In the rows, zero is written as 128.
Turns in one plane each, and the order they were made in; the first pair answered:
turn vam:
[138 108 121 116 123 149 119 138] -> [154 120 121 117 115 130 118 139]
[129 127 126 113 168 103 119 125] -> [127 149 139 122 169 122 125 143]
[151 149 164 111 106  88 141 115] -> [ 95 139 165 115 128 175 130 122]
[147 160 140 178 103 138 137 168] -> [ 92  79 100 147 122 153 114 101]
turn pato:
[111 175 137 147  95 109 143  92] -> [ 81 164 133 151 154 132 117 104]
[111 143 122 120 159 130 113 117] -> [119 114 111 105 122 129 123  98]
[153 149 148 147 138  95 123 140] -> [125 107 129 135 172 121 103 133]
[121  86 120  83 112 122 128  75] -> [149 165 163 108  97  88 147  96]
turn pab:
[116 119 112 123 120 114 115 109] -> [135 112 112 121 108 118 125 118]
[139 109  90 137  73 142 129 115] -> [143 139 107 155  72 144 131 135]
[174 150 137 176 137  81 108 155] -> [147 147 134 172 164  69  90 134]
Now pairs of rows:
Each pair is 2 to 4 turns apart.
[120 142 115 147 201 169 111 167] -> [199 123  97 132 107  76 143 131] -> vam pato pab
[157 105 104 121 135 100 121 132] -> [164 122 116 124 105 102 133 123] -> vam vam pato
[137 137 125 151 175 111 101 156] -> [118  88 106 135 154 162 107 146] -> pato vam vam
[173  60 101  82 163 139 142 171] -> [160 163 155 118 130 177 165 200] -> pato vam pato pato
[143  61  91  86 156 125 120 122] -> [177  98 110 105 127 172 154 175] -> pab vam
[143 110 135  79 144 137 131 188] -> [127 115 137  79 168  86 111 154] -> pab pab pab vam
[ 88 119 122 139 126 138 100  92] -> [134 106 115 135  82 163 129 126] -> pab pab vam vam
[ 95 133 133 127 195 143 100 155] -> [118 152 143 136 158 173 127 187] -> vam pab pato vam
[141 148 120 169  45 135 145 110] -> [171  87  88 151  62 134 140 119] -> pato vam pab pab
[158 176 140 181 125  57 105 135] -> [137  58  80 140 111  98  93  91] -> pato pato
[130  86 108 142 105  75  86  81] -> [163 166 146 175 117  74  98 142] -> pab pato
[ 66 131  88 156 166 196 101 106] -> [ 69 159 104 159 186 174  94 111] -> vam vam pab
[164  99 112 105 143 101 130 136] -> [140  93 115 109  90 143 144 121] -> pab pab vam pato
[105 134 129 145 185 133  97 140] -> [139  85 102 125 145  81 108 104] -> vam pato
[152 142 126 177  58 123 135 126] -> [ 95  83 100 164 144 167  91 126] -> pato pato
[101 142 135 108 168 114 130 118] -> [127 143 142 109 167 121 143 148] -> pab pab pato pato
[129 130 137 112 133  68 119  87] -> [103  91 118  98 128 119 120  82] -> pab vam vam
[124 124 126 118 178 119 110 117] -> [165 110 118 110 101 122 144 122] -> pato pab
[164 113 130  97  91  63 189 114] -> [137 188 165 135 126  58 170 131] -> pab pab
[126 106 131 119 162 105  97 127] -> [111 115 143 127 136 174 115 146] -> pab pato pab vam
[171  99 118 134  89 137 144 146] -> [ 87 101 119 146 146 122  95  89] -> pab pab vam
[154 102 108 102 172  89 119 150] -> [133  86 102 101 176 115 112 142] -> vam vam
[ 88 148 146 138 174 136 124 103] -> [ 90 133 139 131 169 170 133 116] -> pab vam vam
[142 119 125 109 143  66 135 117] -> [107  89 116  99 119 163 147 118] -> pab vam pab pato
[130 157 121 205 143 135  90 160] -> [130  72  72 161 115 120  84 115] -> vam pab
[157 130 149 161 175 133 123 167] -> [177 143 156 163 135 119 138 163] -> pato pato pato
[132 122 107 166 165  60  79 121] -> [133  93 102 164 132 195 111 178] -> pato pab vam pato
[146 129 132 130 146 115 131 160] -> [105 111 125 123 135 154 129 132] -> vam pato pato vam
[ 96 134 124 118 171  77 105  92] -> [ 91 188 163 143 139 155 139 140] -> pato pato vam
[120  76 131 103 152 161 104 107] -> [135 172 179 139 109 126 125 115] -> pato pab pab
[135 179 161 126 175  97 121 145] -> [145  64 104  84 148 141 131 133] -> pato pab
[ 91 167 149  98 137 165 128 120] -> [109 129 129  86 106 175 140 115] -> pato pab
[165 139 127 111 131 148 160 183] -> [173 100 105 100 132 135 154 170] -> pato vam pab
[102 133 118 175 149 163  73 154] -> [152 124 117 159  50 143 116 135] -> pab pato pab
[125  96 125  91 127  86 115  75] -> [122 159 167 116  75 157 151 109] -> vam vam pato vam
[ 99 122 148 141 161  92 101 108] -> [113  94 141 134 173 146 111 147] -> pab vam pato
[ 84 101 107 143 102 129 106  77] -> [115 169 141 178 150 149 116 168] -> pab vam pato
[117 115 102  89 131 126 130  82] -> [164 129 111  99  95 130 159 114] -> pab pab vam vam
[103 128 138  96 160 133 133 131] -> [131 153 141  99 114 113 153 124] -> pato pato
[100 133 132 141 132 146 129  94] -> [127 109 120 131 105 152 146  99] -> pab pab
[120 139 140 132  76 128 130  98] -> [ 96 132 135 131 159 114  92  99] -> pato pab vam pato
[139  94 108 119 152  95 109 117] -> [120 149 138 142 178 124 112 148] -> vam pab
[164 134 120 148 107 122 144 142] -> [101 112 107 143 139 149 117 110] -> pab vam
[135 111 124 112  80 165 184 143] -> [132 170 152 132  82 127 179 137] -> vam pab vam pato
[157  88 114 124  92 108 142 115] -> [123  65 103 127 117 146 123 114] -> pab pab pato pato
